In the data rows, the value 128 means zero.
How far apart are the two rows of each pair, measured in a hidden way? 0 means very close, and 20 very far. Two or three weighted sums of its numbers give each row a place; it is the straight-line distance between the places.
[149, 139, 107, 126, 142, 126, 113, 137, 147, 132, 104, 149, 114, 112, 140, 127]
[133, 165, 136, 162, 114, 116, 121, 105, 113, 149, 127, 120, 131, 121, 149, 107] >> 2
[102, 137, 156, 161, 154, 127, 132, 102, 97, 139, 150, 142, 106, 122, 171, 130]
[129, 160, 122, 121, 113, 131, 106, 131, 143, 109, 146, 153, 146, 122, 142, 113] >> 13
[152, 123, 136, 97, 102, 77, 103, 135, 134, 124, 125, 114, 135, 104, 114, 134]
[117, 84, 118, 106, 146, 142, 180, 107, 109, 98, 187, 103, 133, 135, 154, 130] >> 2
[141, 128, 107, 117, 97, 138, 125, 133, 132, 126, 109, 146, 109, 124, 142, 134]
[140, 144, 128, 140, 103, 115, 134, 109, 141, 143, 119, 136, 133, 135, 108, 136] >> 14
[181, 176, 95, 136, 126, 105, 93, 164, 132, 164, 65, 125, 110, 103, 87, 104]
[122, 128, 125, 122, 123, 107, 94, 163, 139, 175, 133, 106, 120, 100, 120, 125] >> 5
[137, 158, 119, 118, 108, 127, 99, 139, 141, 113, 132, 153, 146, 118, 130, 111]
[113, 119, 133, 140, 102, 118, 125, 159, 147, 151, 110, 155, 135, 125, 83, 141] >> 10
[121, 138, 127, 143, 119, 150, 114, 131, 122, 133, 146, 133, 122, 146, 130, 123]
[84, 109, 144, 149, 148, 135, 154, 97, 131, 79, 160, 142, 134, 153, 114, 136] >> 14
[79, 83, 134, 132, 138, 159, 169, 128, 134, 69, 147, 137, 135, 173, 76, 135]
[150, 139, 112, 128, 137, 126, 114, 136, 145, 133, 108, 152, 112, 107, 146, 124] >> 15
[122, 153, 171, 153, 120, 138, 134, 93, 104, 135, 130, 115, 155, 148, 147, 102]
[136, 136, 139, 133, 107, 128, 129, 112, 129, 140, 133, 136, 132, 107, 129, 133] >> 10
[139, 135, 138, 150, 131, 130, 118, 138, 103, 159, 100, 141, 95, 120, 134, 124]
[117, 114, 119, 123, 112, 165, 160, 93, 128, 106, 128, 117, 140, 159, 125, 139] >> 11
[108, 113, 128, 127, 115, 168, 167, 89, 153, 106, 138, 123, 138, 165, 136, 133]
[124, 158, 125, 117, 120, 113, 115, 156, 125, 148, 116, 119, 132, 118, 118, 130] >> 12
[104, 110, 133, 146, 115, 122, 134, 148, 150, 147, 122, 157, 137, 126, 96, 141]
[95, 106, 138, 147, 122, 127, 142, 138, 147, 146, 135, 156, 135, 132, 103, 140] >> 1
[155, 135, 103, 117, 88, 132, 116, 145, 148, 128, 100, 152, 110, 115, 133, 127]
[120, 129, 114, 103, 117, 150, 121, 145, 142, 84, 135, 134, 132, 151, 114, 124] >> 12
[139, 138, 142, 140, 143, 106, 108, 126, 122, 136, 127, 140, 128, 101, 154, 137]
[142, 157, 128, 151, 134, 105, 105, 119, 137, 142, 130, 163, 113, 93, 173, 125] >> 5
[136, 135, 150, 135, 123, 157, 144, 115, 114, 120, 112, 102, 155, 165, 108, 108]
[116, 126, 144, 144, 154, 125, 122, 120, 125, 127, 144, 127, 135, 124, 149, 161] >> 5
[152, 144, 135, 129, 96, 124, 123, 122, 131, 145, 119, 136, 138, 104, 118, 129]
[161, 125, 129, 92, 86, 71, 94, 151, 137, 132, 104, 115, 137, 97, 97, 133] >> 5
[128, 145, 157, 142, 124, 150, 140, 110, 112, 125, 117, 110, 154, 157, 120, 101]
[141, 109, 113, 105, 168, 149, 140, 139, 109, 138, 148, 121, 132, 143, 153, 122] >> 5
[105, 81, 126, 117, 160, 144, 189, 94, 136, 91, 206, 106, 131, 137, 171, 138]
[98, 112, 127, 136, 140, 182, 143, 121, 130, 113, 131, 116, 126, 181, 118, 128] >> 11
[140, 154, 122, 145, 139, 108, 109, 119, 138, 142, 125, 163, 110, 97, 171, 125]
[140, 162, 117, 114, 104, 125, 97, 144, 145, 118, 125, 155, 147, 117, 127, 111] >> 8
[126, 83, 114, 103, 133, 139, 170, 123, 103, 102, 169, 102, 131, 130, 141, 125]
[110, 129, 130, 145, 120, 133, 164, 85, 145, 120, 148, 136, 137, 157, 151, 136] >> 16
[148, 138, 142, 128, 118, 154, 134, 135, 121, 126, 94, 102, 122, 158, 94, 101]
[124, 108, 136, 99, 122, 130, 107, 177, 137, 164, 114, 99, 117, 122, 93, 119] >> 5
[148, 100, 105, 89, 166, 163, 144, 149, 114, 127, 141, 110, 131, 157, 124, 119]
[129, 148, 168, 147, 122, 144, 136, 97, 110, 134, 126, 112, 155, 153, 137, 101] >> 2
[126, 155, 168, 161, 118, 134, 130, 96, 98, 134, 127, 111, 152, 145, 147, 104]
[186, 165, 116, 123, 100, 92, 76, 174, 133, 159, 69, 147, 114, 83, 111, 133] >> 10
[119, 143, 133, 146, 128, 139, 111, 124, 121, 138, 147, 139, 123, 140, 144, 125]
[152, 91, 104, 87, 172, 130, 152, 151, 113, 113, 136, 105, 125, 119, 113, 117] >> 9
[116, 125, 102, 144, 151, 142, 141, 114, 106, 121, 102, 143, 116, 141, 152, 131]
[113, 88, 122, 109, 155, 142, 183, 104, 137, 96, 192, 108, 128, 132, 160, 137] >> 15
[134, 154, 120, 152, 160, 119, 125, 112, 108, 137, 122, 116, 113, 144, 133, 113]
[109, 116, 120, 131, 134, 177, 137, 131, 132, 118, 122, 115, 122, 177, 107, 130] >> 5
[139, 144, 136, 147, 126, 120, 117, 136, 99, 155, 99, 145, 93, 114, 139, 128]
[128, 101, 121, 128, 107, 106, 89, 167, 151, 176, 134, 126, 120, 91, 125, 121] >> 11
[95, 115, 132, 158, 145, 165, 142, 107, 124, 65, 143, 125, 132, 168, 148, 130]
[126, 119, 144, 129, 150, 134, 124, 129, 129, 119, 133, 121, 133, 134, 128, 157] >> 6
[143, 121, 136, 107, 118, 75, 106, 122, 136, 141, 103, 113, 134, 100, 128, 136]
[160, 153, 129, 136, 127, 99, 94, 146, 122, 144, 101, 137, 126, 93, 139, 133] >> 3
[136, 185, 120, 114, 104, 110, 91, 174, 126, 170, 128, 127, 121, 95, 118, 120]
[115, 150, 133, 154, 128, 134, 110, 120, 120, 142, 150, 147, 125, 119, 151, 129] >> 4
[147, 125, 130, 107, 116, 76, 103, 127, 141, 140, 99, 112, 136, 100, 125, 134]
[129, 105, 126, 127, 107, 106, 88, 163, 147, 176, 134, 130, 114, 88, 129, 121] >> 5
[124, 158, 172, 158, 126, 136, 131, 90, 100, 133, 133, 115, 153, 146, 154, 105]
[144, 140, 139, 129, 118, 152, 131, 131, 120, 128, 96, 104, 123, 156, 98, 96] >> 10
[123, 115, 124, 129, 114, 158, 159, 88, 126, 106, 132, 119, 145, 153, 135, 145]
[164, 119, 108, 108, 111, 114, 146, 150, 140, 123, 138, 170, 116, 103, 121, 123] >> 4
[173, 170, 116, 142, 102, 90, 78, 156, 133, 156, 93, 161, 115, 81, 138, 122]
[166, 133, 119, 97, 87, 65, 88, 157, 148, 145, 96, 120, 133, 93, 95, 130] >> 5
[118, 117, 145, 134, 105, 153, 158, 80, 128, 111, 141, 126, 142, 143, 150, 147]
[114, 126, 121, 113, 127, 156, 127, 137, 136, 82, 146, 130, 130, 155, 126, 122] >> 8
[162, 126, 106, 107, 109, 112, 144, 146, 135, 121, 137, 167, 120, 101, 126, 122]
[134, 182, 118, 114, 100, 112, 93, 174, 128, 168, 124, 128, 121, 96, 110, 117] >> 5
[116, 137, 130, 154, 124, 125, 158, 77, 136, 126, 150, 136, 133, 153, 161, 136]
[83, 79, 129, 125, 146, 163, 171, 136, 140, 67, 140, 134, 137, 178, 64, 137] >> 5
[107, 116, 99, 137, 150, 144, 139, 116, 109, 118, 132, 134, 115, 141, 140, 143]
[136, 170, 117, 107, 105, 126, 99, 178, 131, 160, 122, 121, 126, 108, 97, 122] >> 3
[126, 159, 125, 126, 122, 131, 108, 129, 139, 106, 153, 153, 146, 124, 144, 111]
[137, 131, 121, 132, 83, 107, 111, 189, 148, 157, 84, 151, 128, 114, 58, 131] >> 13
[102, 121, 165, 156, 129, 120, 139, 118, 130, 93, 144, 149, 133, 133, 136, 130]
[90, 117, 170, 156, 141, 125, 148, 100, 127, 86, 161, 148, 133, 139, 150, 131] >> 2
[133, 97, 149, 94, 134, 97, 123, 119, 143, 129, 101, 93, 137, 120, 113, 134]
[126, 136, 148, 147, 148, 112, 111, 116, 118, 135, 139, 133, 131, 106, 158, 158] >> 4
[110, 124, 121, 114, 132, 156, 129, 129, 132, 82, 148, 125, 128, 159, 129, 123]
[142, 155, 113, 111, 102, 131, 96, 154, 147, 110, 120, 149, 144, 119, 114, 112] >> 5
[82, 103, 148, 157, 132, 133, 153, 121, 136, 138, 154, 150, 132, 140, 114, 139]
[112, 123, 127, 138, 117, 162, 167, 90, 150, 110, 144, 128, 136, 161, 145, 134] >> 4
[158, 132, 100, 116, 84, 134, 115, 147, 147, 130, 93, 146, 111, 118, 125, 127]
[124, 125, 114, 128, 116, 170, 122, 149, 131, 124, 101, 122, 118, 170, 98, 125] >> 3
[127, 126, 123, 132, 89, 113, 115, 176, 147, 156, 95, 153, 129, 117, 67, 136]
[79, 99, 143, 157, 135, 141, 158, 119, 136, 132, 154, 149, 137, 149, 110, 145] >> 8
[88, 103, 141, 149, 122, 129, 148, 134, 144, 145, 138, 154, 134, 135, 108, 138]
[111, 128, 129, 143, 120, 159, 162, 88, 145, 117, 145, 131, 138, 160, 148, 133] >> 3
[123, 126, 128, 119, 122, 109, 95, 167, 139, 176, 130, 102, 121, 102, 118, 124]
[127, 106, 126, 128, 108, 103, 88, 162, 147, 178, 137, 133, 114, 85, 134, 118] >> 1
[127, 96, 147, 89, 132, 145, 136, 118, 149, 110, 104, 97, 154, 127, 107, 127]
[112, 119, 121, 128, 126, 177, 134, 134, 131, 123, 114, 120, 122, 177, 107, 126] >> 13
[87, 117, 115, 153, 169, 152, 159, 85, 100, 109, 167, 138, 123, 151, 172, 138]
[121, 106, 116, 113, 113, 170, 163, 98, 131, 101, 125, 116, 140, 163, 120, 140] >> 6
[109, 114, 123, 125, 117, 168, 170, 93, 117, 104, 134, 118, 142, 167, 135, 135]
[138, 133, 144, 135, 125, 132, 137, 101, 124, 130, 121, 131, 135, 116, 148, 146] >> 3
[110, 102, 135, 96, 130, 134, 117, 165, 130, 162, 132, 99, 121, 133, 147, 126]
[134, 136, 107, 101, 107, 147, 111, 162, 151, 91, 120, 137, 131, 145, 98, 119] >> 16
[120, 114, 122, 129, 109, 157, 159, 86, 128, 105, 139, 119, 143, 146, 144, 148]
[128, 159, 165, 156, 114, 131, 125, 99, 99, 137, 122, 112, 151, 143, 143, 104] >> 11
[147, 129, 106, 116, 94, 138, 123, 139, 143, 127, 103, 143, 109, 124, 138, 130]
[161, 128, 129, 93, 94, 73, 99, 148, 137, 130, 113, 116, 136, 102, 99, 136] >> 10
[131, 86, 140, 80, 137, 154, 137, 132, 152, 107, 95, 82, 153, 138, 91, 128]
[143, 153, 134, 154, 128, 131, 110, 115, 117, 143, 154, 148, 124, 117, 156, 131] >> 9
[100, 121, 133, 159, 138, 163, 136, 111, 130, 76, 135, 125, 129, 163, 144, 128]
[136, 113, 118, 116, 172, 142, 139, 128, 101, 146, 164, 123, 136, 133, 165, 124] >> 16
[155, 175, 117, 154, 152, 107, 107, 134, 124, 159, 106, 122, 118, 109, 125, 109]
[119, 131, 148, 144, 156, 122, 119, 118, 120, 126, 147, 130, 135, 117, 156, 163] >> 3
[96, 153, 149, 125, 150, 120, 135, 119, 120, 134, 157, 107, 140, 133, 153, 135]
[160, 175, 116, 155, 148, 107, 105, 139, 127, 156, 99, 126, 119, 106, 117, 111] >> 8
[141, 144, 104, 97, 98, 144, 103, 167, 154, 100, 105, 138, 131, 138, 87, 118]
[102, 154, 139, 122, 141, 116, 127, 130, 121, 137, 145, 107, 136, 129, 143, 133] >> 6
[91, 150, 149, 124, 155, 126, 142, 120, 118, 122, 163, 100, 142, 140, 151, 113]
[101, 130, 105, 157, 149, 136, 137, 109, 100, 126, 145, 135, 112, 131, 154, 136] >> 14
[132, 116, 145, 113, 127, 79, 114, 107, 134, 133, 109, 108, 134, 102, 138, 138]
[136, 136, 143, 129, 125, 158, 139, 123, 116, 122, 106, 105, 151, 164, 99, 99] >> 1
[85, 102, 142, 153, 125, 130, 150, 127, 141, 142, 147, 152, 135, 135, 113, 139]
[156, 120, 136, 95, 96, 77, 102, 141, 137, 123, 118, 116, 138, 101, 108, 135] >> 11
[89, 102, 138, 136, 145, 145, 161, 132, 138, 77, 149, 141, 136, 162, 90, 140]
[146, 157, 110, 146, 155, 117, 115, 128, 116, 141, 101, 112, 109, 139, 125, 111] >> 14
[129, 127, 114, 127, 113, 167, 118, 151, 129, 129, 140, 127, 116, 166, 98, 124]
[143, 146, 111, 105, 100, 135, 98, 158, 155, 109, 115, 142, 143, 125, 106, 121] >> 11
[157, 127, 129, 104, 104, 71, 94, 143, 145, 144, 113, 117, 133, 97, 111, 129]
[105, 131, 157, 159, 148, 131, 134, 106, 98, 128, 147, 140, 114, 128, 160, 136] >> 6
[119, 122, 118, 125, 120, 172, 125, 145, 134, 124, 106, 121, 120, 174, 100, 126]
[99, 112, 127, 144, 144, 177, 140, 114, 130, 114, 136, 119, 131, 179, 128, 131] >> 5
[127, 149, 118, 154, 165, 123, 128, 109, 104, 131, 129, 110, 119, 145, 140, 115]
[90, 98, 135, 132, 147, 149, 161, 131, 139, 75, 143, 138, 136, 167, 86, 139] >> 12
[132, 101, 112, 110, 136, 131, 172, 121, 144, 105, 169, 116, 125, 125, 139, 134]
[116, 125, 152, 145, 150, 140, 154, 72, 122, 120, 153, 134, 146, 131, 170, 150] >> 8
[138, 93, 145, 82, 129, 112, 128, 133, 147, 117, 90, 89, 139, 130, 91, 135]
[104, 132, 156, 163, 153, 129, 134, 104, 98, 137, 147, 143, 108, 124, 165, 133] >> 5
[121, 123, 138, 131, 151, 132, 124, 126, 129, 121, 136, 122, 136, 132, 135, 159]
[139, 139, 96, 137, 129, 133, 124, 140, 120, 133, 76, 127, 153, 129, 130, 137] >> 10
[107, 117, 125, 129, 118, 165, 166, 87, 151, 106, 140, 126, 136, 162, 138, 136]
[143, 156, 129, 154, 136, 103, 106, 116, 136, 140, 133, 166, 110, 92, 177, 128] >> 7
[121, 127, 150, 139, 142, 137, 145, 82, 121, 122, 144, 133, 144, 125, 161, 148]
[171, 130, 117, 90, 81, 68, 85, 159, 140, 138, 90, 119, 140, 94, 84, 129] >> 4
[125, 129, 101, 141, 142, 137, 133, 125, 112, 131, 90, 145, 161, 134, 143, 134]
[148, 89, 106, 90, 176, 130, 153, 150, 116, 111, 143, 105, 126, 122, 119, 123] >> 6
[124, 97, 149, 102, 130, 136, 127, 112, 140, 116, 112, 101, 154, 139, 126, 126]
[128, 129, 120, 131, 118, 160, 116, 149, 129, 130, 142, 131, 119, 158, 107, 126] >> 15
[84, 95, 133, 127, 141, 153, 165, 135, 143, 74, 141, 137, 137, 171, 77, 139]
[135, 159, 131, 156, 119, 127, 122, 112, 119, 140, 121, 115, 128, 130, 139, 106] >> 15
[163, 166, 121, 143, 112, 95, 89, 142, 138, 152, 109, 129, 112, 86, 148, 121]
[133, 140, 127, 143, 111, 119, 141, 98, 141, 137, 130, 139, 134, 143, 114, 135] >> 12
[123, 129, 128, 130, 120, 103, 91, 159, 139, 177, 137, 129, 122, 91, 132, 125]
[150, 141, 113, 131, 140, 122, 112, 131, 142, 134, 111, 153, 114, 104, 147, 123] >> 3
[131, 114, 140, 108, 124, 86, 120, 106, 123, 113, 154, 114, 137, 114, 136, 130]
[86, 112, 143, 153, 150, 135, 153, 92, 131, 81, 162, 143, 132, 147, 118, 135] >> 14
[120, 129, 152, 148, 160, 118, 119, 111, 117, 123, 149, 132, 134, 113, 162, 161]
[136, 166, 117, 107, 106, 126, 101, 173, 128, 155, 129, 121, 125, 111, 101, 123] >> 3
[97, 136, 137, 118, 142, 121, 137, 136, 120, 128, 145, 106, 141, 137, 141, 109]
[168, 167, 118, 143, 111, 97, 86, 145, 136, 157, 104, 157, 114, 84, 144, 123] >> 14
[160, 134, 118, 125, 114, 104, 140, 138, 127, 128, 141, 174, 113, 94, 143, 117]
[132, 142, 129, 141, 108, 117, 139, 103, 142, 139, 125, 136, 136, 137, 108, 134] >> 10
[143, 141, 141, 139, 142, 106, 105, 131, 122, 137, 115, 137, 125, 99, 149, 137]
[130, 146, 129, 150, 112, 119, 146, 93, 138, 133, 135, 144, 132, 146, 120, 133] >> 18
[155, 149, 135, 137, 131, 100, 99, 140, 121, 148, 107, 144, 125, 93, 140, 131]
[140, 123, 113, 116, 103, 142, 128, 130, 135, 121, 116, 143, 111, 125, 149, 132] >> 7
[157, 167, 109, 143, 146, 113, 108, 136, 117, 145, 92, 120, 108, 112, 115, 103]
[141, 146, 109, 100, 99, 139, 100, 159, 153, 108, 113, 141, 146, 128, 99, 120] >> 8
[182, 182, 103, 141, 124, 100, 88, 162, 127, 170, 66, 128, 108, 97, 95, 105]
[122, 132, 123, 134, 117, 159, 117, 144, 127, 135, 140, 132, 118, 157, 111, 125] >> 6
[127, 91, 146, 87, 136, 146, 134, 123, 148, 109, 101, 98, 154, 133, 105, 125]
[119, 135, 130, 136, 121, 99, 88, 150, 138, 181, 140, 130, 119, 87, 141, 125] >> 7
[134, 144, 139, 153, 126, 117, 112, 132, 98, 157, 101, 147, 96, 108, 146, 127]
[101, 89, 142, 101, 150, 138, 126, 140, 125, 151, 155, 94, 129, 139, 164, 129] >> 13
[136, 92, 146, 85, 130, 110, 126, 131, 145, 120, 92, 90, 139, 125, 94, 138]
[170, 169, 118, 143, 105, 92, 83, 150, 136, 158, 97, 158, 116, 82, 143, 122] >> 4
[120, 121, 130, 140, 103, 117, 124, 160, 146, 152, 107, 153, 131, 121, 79, 139]
[144, 144, 106, 102, 98, 140, 102, 159, 155, 103, 110, 140, 130, 131, 96, 119] >> 3
[150, 99, 105, 96, 165, 163, 145, 147, 112, 132, 141, 109, 128, 154, 130, 118]
[139, 142, 136, 147, 127, 125, 117, 139, 102, 157, 97, 142, 94, 115, 136, 124] >> 12
[102, 101, 107, 136, 161, 159, 152, 112, 110, 110, 134, 127, 121, 155, 127, 137]
[140, 176, 112, 105, 99, 121, 95, 183, 131, 162, 119, 125, 121, 105, 98, 119] >> 3
[132, 128, 125, 130, 88, 109, 113, 182, 145, 156, 88, 152, 126, 116, 64, 132]
[145, 142, 137, 131, 102, 127, 126, 118, 126, 140, 127, 138, 133, 105, 122, 128] >> 4
[124, 126, 127, 112, 123, 115, 99, 169, 140, 171, 124, 104, 119, 108, 110, 124]
[136, 93, 146, 87, 128, 105, 125, 124, 147, 124, 92, 89, 136, 124, 102, 136] >> 3
[119, 120, 119, 128, 126, 175, 131, 138, 130, 124, 109, 118, 123, 174, 105, 121]
[120, 128, 101, 138, 148, 141, 136, 118, 108, 124, 95, 144, 116, 137, 147, 131] >> 8
[158, 130, 112, 126, 113, 106, 140, 138, 130, 122, 141, 171, 117, 93, 141, 121]
[125, 99, 147, 95, 132, 140, 130, 116, 141, 114, 108, 103, 154, 120, 118, 129] >> 11
[177, 160, 122, 130, 114, 94, 82, 162, 126, 154, 84, 146, 117, 87, 122, 130]
[100, 114, 124, 132, 138, 178, 139, 126, 130, 117, 127, 116, 126, 182, 114, 127] >> 10
[126, 162, 122, 116, 113, 112, 108, 157, 125, 146, 148, 118, 129, 116, 115, 130]
[73, 86, 136, 142, 139, 153, 162, 123, 134, 70, 147, 144, 135, 164, 87, 138] >> 11
[125, 125, 125, 115, 123, 112, 97, 169, 135, 170, 127, 105, 121, 104, 115, 124]
[172, 178, 113, 149, 134, 104, 96, 155, 129, 163, 79, 127, 111, 103, 105, 102] >> 5
[109, 104, 106, 136, 155, 158, 148, 119, 120, 108, 130, 129, 124, 155, 124, 138]
[110, 135, 132, 152, 124, 128, 159, 79, 142, 122, 152, 136, 137, 155, 159, 137] >> 10
[107, 116, 102, 136, 147, 150, 142, 122, 113, 116, 129, 136, 122, 144, 130, 142]
[111, 107, 122, 118, 115, 174, 171, 94, 129, 97, 135, 117, 143, 171, 121, 142] >> 3
[156, 139, 125, 132, 119, 94, 135, 129, 125, 130, 150, 178, 118, 85, 163, 122]
[107, 115, 135, 142, 107, 122, 129, 153, 146, 150, 118, 154, 136, 126, 90, 139] >> 6
[170, 175, 100, 138, 129, 108, 100, 154, 127, 163, 76, 123, 109, 106, 97, 100]
[124, 131, 129, 123, 124, 107, 93, 162, 141, 175, 134, 127, 119, 95, 128, 127] >> 5
[108, 122, 99, 150, 149, 141, 138, 112, 105, 118, 138, 135, 115, 139, 146, 145]
[106, 159, 139, 123, 139, 115, 124, 137, 123, 138, 137, 110, 134, 128, 138, 132] >> 9
[163, 125, 109, 113, 110, 109, 143, 143, 135, 122, 138, 168, 116, 99, 128, 123]
[120, 122, 126, 140, 103, 114, 118, 166, 144, 151, 103, 150, 129, 119, 74, 139] >> 4
[105, 136, 157, 169, 152, 125, 132, 98, 95, 137, 151, 143, 107, 119, 177, 131]
[179, 169, 115, 139, 102, 88, 76, 158, 134, 158, 88, 158, 113, 79, 134, 120] >> 2
[143, 140, 94, 132, 120, 131, 123, 144, 121, 137, 69, 130, 155, 126, 127, 130]
[138, 112, 117, 113, 165, 139, 136, 135, 104, 150, 158, 121, 133, 131, 163, 123] >> 3
[155, 126, 128, 104, 106, 73, 98, 137, 144, 141, 118, 118, 135, 98, 116, 131]
[90, 100, 115, 141, 176, 165, 166, 97, 113, 100, 155, 127, 125, 163, 146, 140] >> 6
[110, 86, 123, 113, 156, 142, 184, 97, 136, 95, 199, 105, 130, 133, 166, 138]
[129, 113, 139, 116, 129, 85, 123, 102, 125, 113, 157, 115, 136, 118, 141, 132] >> 6
[123, 138, 129, 140, 123, 152, 115, 134, 126, 132, 143, 133, 119, 152, 126, 125]
[107, 125, 108, 149, 161, 146, 146, 104, 104, 117, 115, 143, 117, 143, 159, 135] >> 8
[130, 134, 98, 135, 140, 136, 130, 129, 114, 136, 88, 145, 157, 134, 139, 134]
[123, 132, 126, 133, 119, 155, 116, 143, 128, 133, 141, 133, 116, 156, 116, 123] >> 17
[133, 84, 106, 97, 126, 135, 162, 131, 108, 107, 157, 105, 131, 128, 130, 123]
[127, 90, 138, 83, 136, 150, 136, 128, 147, 108, 100, 95, 156, 136, 99, 128] >> 3
[140, 149, 126, 144, 119, 142, 124, 122, 118, 133, 110, 107, 126, 141, 117, 98]
[151, 149, 129, 140, 93, 112, 128, 121, 143, 144, 107, 139, 130, 131, 99, 135] >> 9
[124, 113, 145, 116, 132, 87, 124, 99, 127, 109, 163, 114, 138, 118, 146, 131]
[135, 139, 150, 137, 123, 153, 142, 113, 113, 118, 113, 105, 154, 162, 110, 101] >> 7
[134, 160, 123, 118, 107, 129, 102, 136, 143, 112, 138, 150, 145, 121, 135, 109]
[120, 133, 129, 130, 124, 102, 90, 156, 136, 180, 142, 132, 121, 87, 136, 128] >> 8
[138, 136, 94, 139, 134, 134, 127, 134, 115, 136, 81, 127, 156, 131, 134, 137]
[127, 95, 145, 95, 130, 140, 131, 116, 146, 115, 108, 99, 152, 123, 114, 124] >> 2
